These are runs of 6 systems, one row a step. Runs of the same system follow the same rule from any start.
Leku, trace 1 (11 x 18):
array([[ 20,  23,  21, -25,  -4, -33,  -7, -18, -13, -12, -17,  -1,  45,
        -17, -41,   5,  -5,  37],
       [-18,  -2, -38,  13,   9, -11, -10,  36,  43, -20, -17, -26, -29,
          5,  24,   0,   1,  27],
       [ 44,   1,  -7,   4, -41,  14,  20,   9,  -3,  34,  -6,  31,   5,
         13,  21,   1,  -3, -37],
       [-17, -30,  35, -35,  -5,  31, -31,  -3, -16,  12,  22, -29,  16,
         -7,  -8,   2,  12,  25],
       [-16, -28,  -6,  24,  21, -34,   0,  -5,   5, -13,  16,   0, -41,
          6, -26,  17,   5, -33],
       [ 28,  46,   6,   8,   2,  12,  -4, -36,   1,  -9, -44,   8,   7,
        -32, -13,   4,   7, -12],
       [-15, -16, -33,  12, -10,   1, -23,   8, -23, -12, -16,   0,  -1,
          4,  19, -24, -21,  62],
       [ -8, -12,  -5,   4,   4,  -1,  54,  11,   9,  44,  15,  -1, -20,
         -4,  37,  -1, -19, -22],
       [-15, -13,  19, -35,   6,  26,   2, -20,   2,   6,   3,  17,  63,
          4, -28,  -2,  11, -22],
       [-22,  -4,   4, -13,   9, -58,  -4,  15,  -8, -23,  -4, -10, -16,
         -6, -26,  23,  33,  28],
       [ 12,  29,  -9,  29, -13,  16,  13,  18,  17, -28, -48,  -9, -18,
         -3,  14,   8,   1, -37]])
tud, trace 2 (11 x 18):
array([[  8,   2,   3, -14,  11, -24, -13, -20,  25,  15, -10,  -7, -10,
         -6, -20,  11,  10,   5],
       [  3,  -7, -12,  -1,  11,   0,  -5,  15,   1, -15, -43,   5, -16,
        -15,  13,  14, -11,  -8],
       [ -4,   6,  -7,  15, -27,  14,  26,  14, -15,   4,  -6, -15,   4,
        -14,  16,  -6,   0,  15],
       [-19,  -9,   8,  -8, -13,  19,   9,  -6,   7,   3,   7,  -5,  29,
         23, -10, -15,  21,  -6],
       [  5,   3,  21, -20,  -9, -22, -24,  -9, -12,   6,  -7,   6,  -6,
         17, -19,  13,  14,  -3],
       [-17,   7,  -7,   5,  12,  -1, -24,  -1,   2,  -6, -18, -16, -35,
        -14,   1,  17,  -8,  -1],
       [-10,  12, -24,  18,  -5,  14,   8,   6, -12,   1, -14,  12, -11,
          0,  32, -12,  -9,   7],
       [-19,  -2,  20,   1,  -1,   2,  33,  -3, -13,   6,  14,  -5,  13,
         15,  10, -23,   5,   6],
       [-12,  14,  15, -31,   7, -14, -12,   1,  14,   6,   9,   1,  20,
         22,  -9,   4,   0,   3],
       [ 10,  16,   4,  -8,  18, -17, -24,   9,  12, -15,  -7,  -1, -25,
        -11,   3,  15,  14,   7],
       [  2,  15, -11,  26,   1,  10,  -2,  19,  -1, -29,  -9,  -6, -15,
         -4,  17,  -4, -20,  -3]])
Zivig, trace 3:
array([[  6,   5,   7,  12,  29,  -5,  17,  17,  13, -19,  31,   2,   0,
         -1,  17, -12, -28,   0],
       [-33,  22,  -3, -13,  23,   5,  26,   2,  19,   2,  -6,  -6,  24,
        -11,   5,   6, -19, -13],
       [ 14,   9, -15, -14,   1, -10,  13,   2,  28,  12,  19,  -1,  33,
        -31, -16,  12,   5,  11],
       [ 21,   0,   0,  12, -26,  -2,  32,   1,  30,  15,   5, -11,  12,
         11, -13,  -1,   7, -28],
       [  2, -17, -13,  17, -14,  15,   4,   0,  19, -32, -19,  -8,  31,
          4, -27, -11,  12,  -5],
       [ -8, -41, -26,  13, -14,  -7,   6,  38,   9, -14,   0, -15,  -7,
          2,   1,   5,   3,  10],
       [-25, -32,   3,  11,  -6,  31,  -8,   7,   0,   0,   2, -38, -15,
        -14,  -7,  12, -17, -15],
       [-34, -21, -22,   8, -14,  19, -12, -14, -21,  14,  35,   7,   9,
         -9, -16,   5,   3,   1],
       [ -5, -27,  10,  27,   0,  -3,  33, -20, -28,   8,  28,   2, -21,
        -18,  -5, -10,  22,  -5],
       [ -4, -20, -16,  28,  21,  11,  11, -31, -12,  -3, -23,  28, -20,
        -16,   2,  -9,  -4, -24],
       [-12, -21, -29,  -6,   0,  -6,  10, -13, -22,  21, -38,  21, -10,
        -28,  14,   5,  19,  22]])
Leku, trace 4 (11 x 18):
array([[-30,   1, -33,  21,   9,  17,  35,  -3,   6, -13,  -3,  27,  24,
         -5,  -1,  -6,   1, -32],
       [ 10,  12,  22, -21, -13, -28,  35,   2, -21,   2, -15,  -2,  40,
        -13, -11,  -5,  10,  32],
       [-26, -17,  -3,  -7,  13,  -1,   5,  39,  32, -23, -20, -26,  -1,
         25,  16,  -2,  -3,   0],
       [ 25,  14,  14, -11, -29, -13,  14,   3,  -1,  22, -11,  24,  -2,
         36,   6,   4,  20, -36],
       [-14,   1,  34, -20,  -1,  31, -36,   9, -21, -17,   4, -13,  -5,
          1,   9,   5,  24,   9],
       [ -9,   2,   7,  34,  -4, -20,  -2,  -1, -23, -14,  19,   0, -39,
         20,  -7,   1, -14, -23],
       [ 15,  44,  24,  12,  20,  23,   3, -35,   4,  -7,  -3,   1,   4,
        -14,   6, -21,  -6,  -4],
       [ -9,   5, -19,   1,  17, -13, -19,   4, -12, -13,  14,  25,  10,
         11,  12, -18, -35,  36],
       [ -9,  37, -11,  -4,   6,  -9,  29,  14,  20,  26,  28,  -1,   0,
        -12,  23,  10, -14,  -7],
       [  6,   3,  -5,  -9, -11,  19,   0,  10,  15, -15,  26,   9,  57,
          2, -19,  -4,   8,  -2],
       [ 23,  -4,  12,  -7,  -5, -43,  -2,  27,  14,  -9,  18, -24, -10,
         -6, -15,  15,   8,  23]])
Gez, trace 5, 11 rows:
array([[-15, -32,   5,   5,   5,  19,  13,  -5,   1,  -3,  20, -12,  10,
         -8,  -5, -15,  23,   9],
       [ 13, -26,   3,  11,   5, -15,  -2, -15, -15,   0, -10,  21, -26,
         14,   3, -14,  10,   0],
       [-11,   0,   1,  -6,  14,  18, -16, -18,  -8,  11, -10,  -1, -22,
        -30,   6,  10,  17,   3],
       [-36,  -6, -12,  -8,  10,  -8,  24,  -6, -20,  18,  -7,  20,   3,
          0,  13,  -1,   1,   1],
       [ -9,   6,  39,  -3,  -5,   0,  17, -15, -25,  18,  -3, -13, -17,
          2,   2,   1,   0, -17],
       [-32,   6,  11, -14,  12,  13,  -6, -24,  13,   1, -17,  -7,   9,
         20, -11,  -8,  12, -11],
       [-18,   8,  19,  -9,  20, -20,   7,   9,  -4, -14, -30, -15, -18,
          4,  14,  -1,  -2,  13],
       [-23,  11,   8,   2,   4,  25, -18,   0, -17, -14, -28, -11,  -5,
          1,  10,   2, -36,  -9],
       [-28,  22,  11, -24,  -4,   7, -15,  18, -11,   2,  10,  -4,  14,
         22,  18,  -3, -11,  17],
       [ -3,  15,  29,   0,  27,   1,   0,  10,   2, -26,  21,  -1,   3,
         14,   6,  -7, -29, -16],
       [ 17,  48,   3,  -7,   6,   4, -29,   1,  16, -15, -11,  16,   5,
         18,  10,  -1, -14, -10]])
piz, trace 6, 11 rows:
array([[  2,   1,   6,   1,   1,  -2,  -6, -14,   0,   1, -37, -20,  -5,
        -22, -11,   7, -28,   4],
       [  2, -17, -23,  -3,   8,   4, -14,  10,  30,   2,  -8,  -4,  -8,
         11,  18, -12,   5,  23],
       [  4, -16,  36, -15,   3,   6,   3,  20, -14,  -1,   7,   3, -14,
         11,  15,   6,  11, -22],
       [-29,   5,  -6,  12,  -7,  18, -23, -11, -15,  -3,  17,   1,  -2,
          7, -13,   4, -17, -14],
       [ 14,  30,  -4,  22,  -7, -18,  -3,  -8,  -2, -22,   6,   2,  -5,
         -1, -10, -12,  13,  21],
       [ 24,   6,   9,  -6,  18, -15,  16,  -6,   0,  -1, -18,  18,  13,
         -8,   6,  -5, -32,  -3],
       [-23,  -7, -13, -21,  13,  -5,   0,   1,   8,  29,  10,  -7,  -2,
        -12,  16,   3,  -9,  27],
       [-14,  -7,   9,  -8, -12,   9,  21,  35,   2, -10,  14, -11,  14,
          8,   8,   4,  22,  -5],
       [  4,   9,   8,   2, -36,   2,  -8,  -1, -13,   6,  -1,  -6,   5,
          6, -23,  19, -11, -25],
       [ 11,   7, -18,  17,  -2,  -1, -30, -10,   9, -24, -18, -13,  -7,
        -21, -17,   1,  -1,  25],
       [ 40, -16,  -6,   2,  14,  -7,   6,  10,  12,  -1, -13,  24, -12,
          1,  26, -10,  -6,  -1]])
piz, trace 7, 11 rows:
array([[ -8,   6, -32, -14,   7, -31,  19,   3,  -1,   8, -15,  41,  16,
          2,   9,  -1,  15,  16],
       [ -8,  -2,  26,  -4,   1,   3,  47,   4,   0,  20,  -9, -28,  -9,
        -21,  12,   6,   0, -13],
       [-29,  -2, -17, -17, -21,  28, -15,  -3,  19,  12,  -9, -10,  32,
         21, -11,  -2,   6,   0],
       [ 11, -16,  16,   7, -19, -24,  -2,  10, -11, -19, -22, -14, -24,
          7, -18,  11,  36,  -2],
       [ 11,  -4,  -2,  15,  16,  18, -16, -12,  22, -11, -21,   1, -12,
          6,  -1,  -1, -34, -39],
       [ -5,  13,  -4,  -8,  13,   3, -33, -15,  -4,   8,  -2,  11, -28,
          6,  23, -10,  16,  28],
       [ -9, -16,  25,  11,  17,   4,  30,  12, -25, -23,   6,  10,   2,
         13,  19, -23,  -7,  -8],
       [-17,  19,   7,  -5,  -7, -11,   0, -22,   2,  30,  32,  -2,   8,
         21, -14,  -2, -23,  -8],
       [-21,  31,  -1,  -7,  11, -23,   0,   9,   2, -33,  -7, -10,  19,
        -11, -17,   7,  15,  25],
       [ 16,  10, -11,   3, -12, -26,  27,  22,   7,  10, -28,   7,  -4,
         11,  15,   6, -31, -13],
       [ -7,   6,  14, -23,  -1,  20, -23,   5,  12,  17,  -9, -39,  -5,
        -14,  12,   7, -17,  22]])
Gez, trace 8, 11 rows:
array([[  6, -20,  -2, -15,  19,   9, -26,  14,  18, -18,  -9,   4, -21,
        -29,  -7,  33,  47, -23],
       [-19,   7, -36,  25,  -8,  -4,  29,   7, -33, -20, -22,  34,   2,
        -19,  11,  -2,  27,   4],
       [  5,   6,  15,  28, -29,  18,  25, -30, -33,  29,  18, -16,  -8,
        -16,  10, -27,  -7,  23],
       [ -9, -38,   3, -19,  15,   2,  -8, -40,  24,  40,  16,   3,  10,
         21, -15, -18,  -5,   4],
       [ -3, -23,  19, -29,  29, -39,  -2,  10,   3,   5, -22,   5, -37,
         -3,  -3,  32,  25, -20],
       [-38,  17,  -7,  11,  -5,  25,   7,   1, -24, -21, -44,   2,  -9,
        -21,   3,  21,  18, -33],
       [-37,  21,   9,   6, -24,  12,  29,  -8, -33,   6,  -7, -17,  16,
         12,  16, -30,  11,  35],
       [ -6, -24,  37,   5,  23,   7,  -3, -30,   0,   5,  12, -26, -10,
         21,  -3, -31, -38,   9],
       [ -6,  -4,  10, -38,  28,  -4, -51,   1,  15,   5, -25,  13, -25,
         27,  10,  15,  -7, -13],
       [-37,  32,   4, -21,  29,   0,   2,  32, -18, -30, -12,   8,  -2,
        -26,  19,  32,   5, -12],
       [-18,  53,   6,  23, -19,  14,  25,   2, -31, -12,  -2,   8,  15,
         18,  18, -17, -29, -13]])
tud, trace 9 (11 x 18):
array([[-21, -19, -18, -17, -25,  -6, -28,   2,   2,   4, -13, -13,  29,
         18, -30,   6, -17,  22],
       [  7,  -5,  -1,  -4, -10,  -8,  -2,  -5,   9,  24, -12,  -1, -40,
         -3,   5,  19,  43, -18],
       [-32,   6,   8,   2,   2,  26,  -9,  -2, -36, -22, -39,   1,   0,
         -6,   7,   5, -15, -14],
       [-21,   9, -22,  10, -29, -13,   9,  -8, -13,  26,   6,  -9,  -5,
         10,   5, -14,  10,  40],
       [-31,   0,  19, -15,  19,   2,  15,  -9,  13,   5, -12,   2,  -3,
         31,   5,  -7,  20, -29],
       [ -4,  33,  18, -28,  -1, -19, -20,   5, -22,   0, -22,   0,  -2,
          3,  11,   8,  -9,  27],
       [-29,   7, -14,  12,  12,  -4,  -2,  19,  21, -18,   4, -27, -25,
          0,  14,  -2,  15,  19],
       [  6,  38,   8,   5, -10,  12,   4,  16,  -2, -13,  -5,  15,   3,
         32,  29, -15,  -3, -13],
       [  1,   4,  33,   2,   8,   4, -10,  -3,  -4, -11,  27, -26,  -5,
         11,   5, -22,  -4,  27],
       [ -4,   2,  -6,  -9,  12,  -9, -26,  23,  19,  -5,  29,  11,  -9,
         30,  10,   5, -18,  -7],
       [ 22,  27,  16,   6,  21,   6,  -7,   5,  -6,  -8,  27,   9, -25,
        -20,  23,   2,  -2,  -4]])
Zivig, trace 10 (11 x 18):
array([[ 18,  10,   7,  -7, -30,  15,  -8,  13, -10,   8,  -7, -11,  11,
          0,  15,  -6, -15,  23],
       [  0, -11,  17,  -7,   2,   3, -10,  -6,  11,   5,  17,  -8,   9,
         34,   0, -22, -15,   9],
       [-27,  12,  11,  -8,  24,  -8,  -5,   5,  10, -22,  14,  -3,   0,
         11,  -7,   3,  20,  -7],
       [  5,  22,   2,   0,   8, -12,   4,  22,  -8, -19,   6,   7,  -4,
        -24,   1,  25,  -8, -13],
       [  5,  27,  -6,  11, -16,   6,  20,  -1,  -4,  10,  -3,  -7,  13,
        -12,   9,  -3, -35,   3],
       [  4,  -5,  -6,  -4,   4,  14,  14, -10,  26,   9,  11,  -3,  33,
          4,   4, -27,  -4,  21],
       [ -4, -23,   5, -14,  16, -14,  14,   7,  32,  -1,   5,  -2,   9,
         13, -10,   3,  19, -15],
       [ -5,   6,  -6,   4,  -7,  -7,  -7,   9,  12, -19, -15, -11,  -3,
        -12, -26,  27,  11, -23],
       [  8,   3, -20,  19, -37,  10,   0,  18, -13,  -4,   0,  -7,   6,
        -12,  -2,   8,  -7,   4],
       [ -3, -29,   5,  17, -13,  20,  13,  -1,  -5,   3,   9, -19,   5,
          8,   6, -25, -19,  11],
       [-34, -31,  -9,   0,  24,  10,  -2, -10,  12,  -1,  12,  -2,  -1,
          6,  -5,  -9,   5,  -1]])
nup, trace 11:
array([[ -7,  13,  28,  -1,  20,   4, -21, -45,  -5,  10,  49,   1, -10,
          4, -15, -17,  25,  12],
       [-26,  23,  -2,   1,  51, -40,  19,   9,   6, -32,   8,  25, -10,
          4,   5,   4,   9,  -9],
       [-15,  70,  11, -14, -12,  10,  -1,  13, -19,  -5, -30,  13,  16,
         18,  27,   4, -25, -12],
       [-16,   4,  10,  12, -23,  26,   3,  -3,   2, -22,   9, -26,  43,
         32,  -9, -42,  -8,  28],
       [ 50,  -8,  33,  -1,  -4, -42,  36,  18,  12,  -2,  27,  -3,  10,
         20,  -3, -18,   6,  14],
       [  2,  24,  24, -51,  19, -17, -38,  22,  26,  17,  22, -15,  -4,
          5,  10,  24, -15,  14],
       [-33,  -1, -26,   1,  -7,  -5, -29,  56, -11, -41,  18,  -8,   1,
         -3,   5,  20, -12,  25],
       [ 43,   8,  22,  22, -23,  25,  11,  39, -16, -33,  -7, -19,   1,
        -26,  17,   5, -29, -12],
       [ 48, -11,   2,   0,   6,  39, -37, -18,  16,   8,  42,   2,  25,
        -21,  -1, -18, -26,  19],
       [  9, -22, -32,  -7,  38, -22,  23,  15,  18,  -4,  37,  19,  20,
        -51,   2,   6,  13,  34],
       [  3,   7, -27, -29,   9,  11,  14,  35,  22,  22, -20,  21,  18,
        -29,  27,  36, -28, -31]])
nup, trace 12, 11 rows:
array([[-12,   8,  21, -35,  14,  -5, -14,   3,  30, -17, -22, -18,  21,
         17,  -9,  -8,  41,  25],
       [  2, -13,   4, -11,  -8, -50,  -5,  29, -20, -11, -28,   7,  -6,
         31,   2,   3, -34,  21],
       [ -7,  16,  25,   4, -26,  12,  -6,  19, -12,  16,  12, -52, -30,
          0,  24,   2, -22,  22],
       [  4, -29,  19,  12,   2,  17, -16,  21,  -6, -22,  57,  -1,  -9,
         16,  -1,  -6,   3, -13],
       [ 29,  36,  19,   3,  19, -18,  -4,   4,  -6, -28,  23,   8,  -2,
        -39, -16,  23,   0,  -7],
       [  5,  32, -24,  -2,  33,  25, -31,   7,  24, -24,  -9,  18,  13,
        -13,  25,  -8, -28,  12],
       [ -1,  -5, -17,  -4, -10,  10,  28,  15, -27,  -5,  -2,  20,  48,
        -20,  16, -16, -12,  35],
       [ 18, -15,   3,  -5,  -6,  10,  39,  10,  37,  27,  14, -22,  34,
         -6,   1,  -7, -29, -10],
       [ 17, -14, -24, -26, -24,  -7, -19,  15,  32,  27,  28,   5,  20,
          1, -17,  20,  27,   5],
       [  0, -30, -10, -17,   6, -12, -14,  29,  16, -22, -35, -17,  -4,
        -32, -18,  37,  19,   1],
       [ 26, -25, -25,  13, -22,   9, -32,   6, -17,   5, -40,   6, -27,
        -16,  11,  14, -33,   0]])

Which system made each run below?
trace 13:
array([[-23, -10,  -2,  -5,  14, -16,  32,  -2,  15,   6,  16,   4,  17,
         13,  -4, -11,  12,  -1],
       [ -1,  28,   9, -19, -14, -22,   8,  13,   7,  11, -12,   4,   4,
         19,  -1,  19,   7, -23]])
 -> nup
trace 14:
array([[ -7,  -8,   3,   7,  -4,  12,  19,  20,   4,  -8,  -2, -10, -18,
         -8,  15,   5,  39, -12],
       [ 12,  -5,  19,  -9,   0,   6, -20, -12, -14,  -5, -16,  17,   6,
          4, -16,  11, -15, -30]])
 -> nup
trace 15, 2 rows:
array([[  4, -22,  31, -26,  37,  17, -30,  18, -21, -24,  19,  29,  -8,
          2,  19,   6,   1, -16],
       [-29,  10, -16,  28,  -6,   1,  -1,  -4, -39,   6,  48,  22, -22,
          2,   8,   1, -17,  -9]])
 -> piz
trace 16 (2 x 18):
array([[ -6, -17, -17,  13, -18,  20, -28,   0,  -8,  -6, -14,  -6,  -9,
          2,  -4,   0,  -9,   4],
       [ -7, -13,  -2,  10, -18,   7,  10,  -7, -20,  23,   5,   5, -21,
          7,  11,  -3,   7, -11]])
 -> tud
trace 17, 2 rows:
array([[ 11,  30,   7, -25,   2, -40, -31,   6,  -4,  11,  -8, -20, -19,
        -18,   6,  16, -13,  56],
       [  0, -28, -11,  -3,  13,   8,  16,  60,   9, -27,  -2,  -1,  16,
          1,  34,  -4, -39,   8]])
 -> piz
trace 18, 2 rows:
array([[  3,  23,  -5,   4,  34, -10,  -6, -25,   1, -19,   6,  21,   6,
        -23,  -8,  -7,  14,  18],
       [-12,  18, -12, -10,  26,  -6,  23,   6,   3,  -1, -23,  25,  13,
          0,  30, -10, -20,   4]])
 -> nup
trace 19, 2 rows:
array([[ 23,  -3,  64, -17,  33, -31,  26, -18, -14, -13,  14,  10,  10,
         -4, -29,   4,   7, -26],
       [-13,  62, -25,  -6,  22, -26, -38, -11,  30,   4,   7,   8, -13,
         16,   4,   5, -27,  17]])
 -> nup
trace 20, 2 rows:
array([[-20,  12, -15,  -2,  10, -20,   2,  -8,   2,   8, -40,  -6, -29,
        -21,   5,  16,  17,   8],
       [-36,  -8,  -1,  -1, -11,  18,  26,   1, -25,  13, -29, -16,   4,
        -15,  13,   2, -17,  -1]])
 -> Gez
trace 21, 2 rows:
array([[ 26,   5,  -8,  36,  31, -27, -33, -19,  13, -36,   3,   9, -43,
          0, -15,  -6,  -4,  -1],
       [ -4,  34,  13,  -7,  28,   6,  -3,  -8, -41,  -3, -18,  28, -24,
        -26,  46,  -6,   5,  22]])
 -> nup
trace 22, 2 rows:
array([[-28,  -2,  34, -50,   8, -30, -12, -12,   5,  21, -30, -28,  -6,
          5, -26,  26,  25,   7],
       [-29, -13, -24,  19, -14, -29, -29,  19,  -6, -15, -20,  -9, -47,
         43,   0,   6, -17,   0]])
 -> nup
trace 23 (2 x 18):
array([[ 29,  -4,  -3,   2,  -7,   6,  -6,  -1,  21,  -6,   5, -14,  13,
        -23, -12,  -4,  13,  22],
       [ 22, -30, -16,   5,  -3, -10, -15,  15,  15,   1,  -6,  -5, -15,
         -3,  -1,   7, -24,   4]])
 -> Leku
trace 24, 2 rows:
array([[-11,  31,   9,  10, -41,  21,  29,  31,   4,  -6,   5, -41,  27,
         -2,   1,   5, -10,  -8],
       [ 27,   5,  -6, -11, -47, -12, -36,   3,   0,   3, -25, -13,  25,
          8, -32,  13, -16,  22]])
 -> piz
trace 25 (2 x 18):
array([[  2,   9,   2,  17, -13,  -6,  -1,  -9,  15,   3,   9,  -9,  -9,
         33,  -4, -16,  -4,  -6],
       [  9,  -2,  24, -14,  15,  10, -18,  -7,   2,  10,  -5,   1, -16,
         11,  17,  -7, -16,  -5]])
 -> tud
trace 26 (2 x 18):
array([[-31,  15, -28,   7,  -2,  14,  -3,   5,  28,  -2,  -7, -12,   0,
         -4,  -2,  12,   1, -16],
       [  8, -17,  -1,  -6, -20,  11,  11,  17, -12,   1,  14,  -5,  25,
        -27,  -9,  13,  11,   7]])
 -> Zivig
trace 27, 2 rows:
array([[ -2, -11,  32,  -5, -17,  10,  14,  12, -16,   1,   9, -22,  -1,
          0,   1,   3,  11,  -7],
       [  0, -12,  24,   7,  10,  -3,  -5, -10,   5, -18,   0,  -7,  -7,
         22, -14,  -9,  -1, -18]])
 -> Leku
trace 28 (2 x 18):
array([[ -2,  18,  15,   3,   8,  33, -16, -14,   1, -20,   5,   7,  14,
         16,   5, -21,   0,  -9],
       [ 13, -10,   8,   4,   0, -30, -16,   0, -14,   0,  20,   5, -17,
         17,  -2,  -9, -15,  23]])
 -> tud
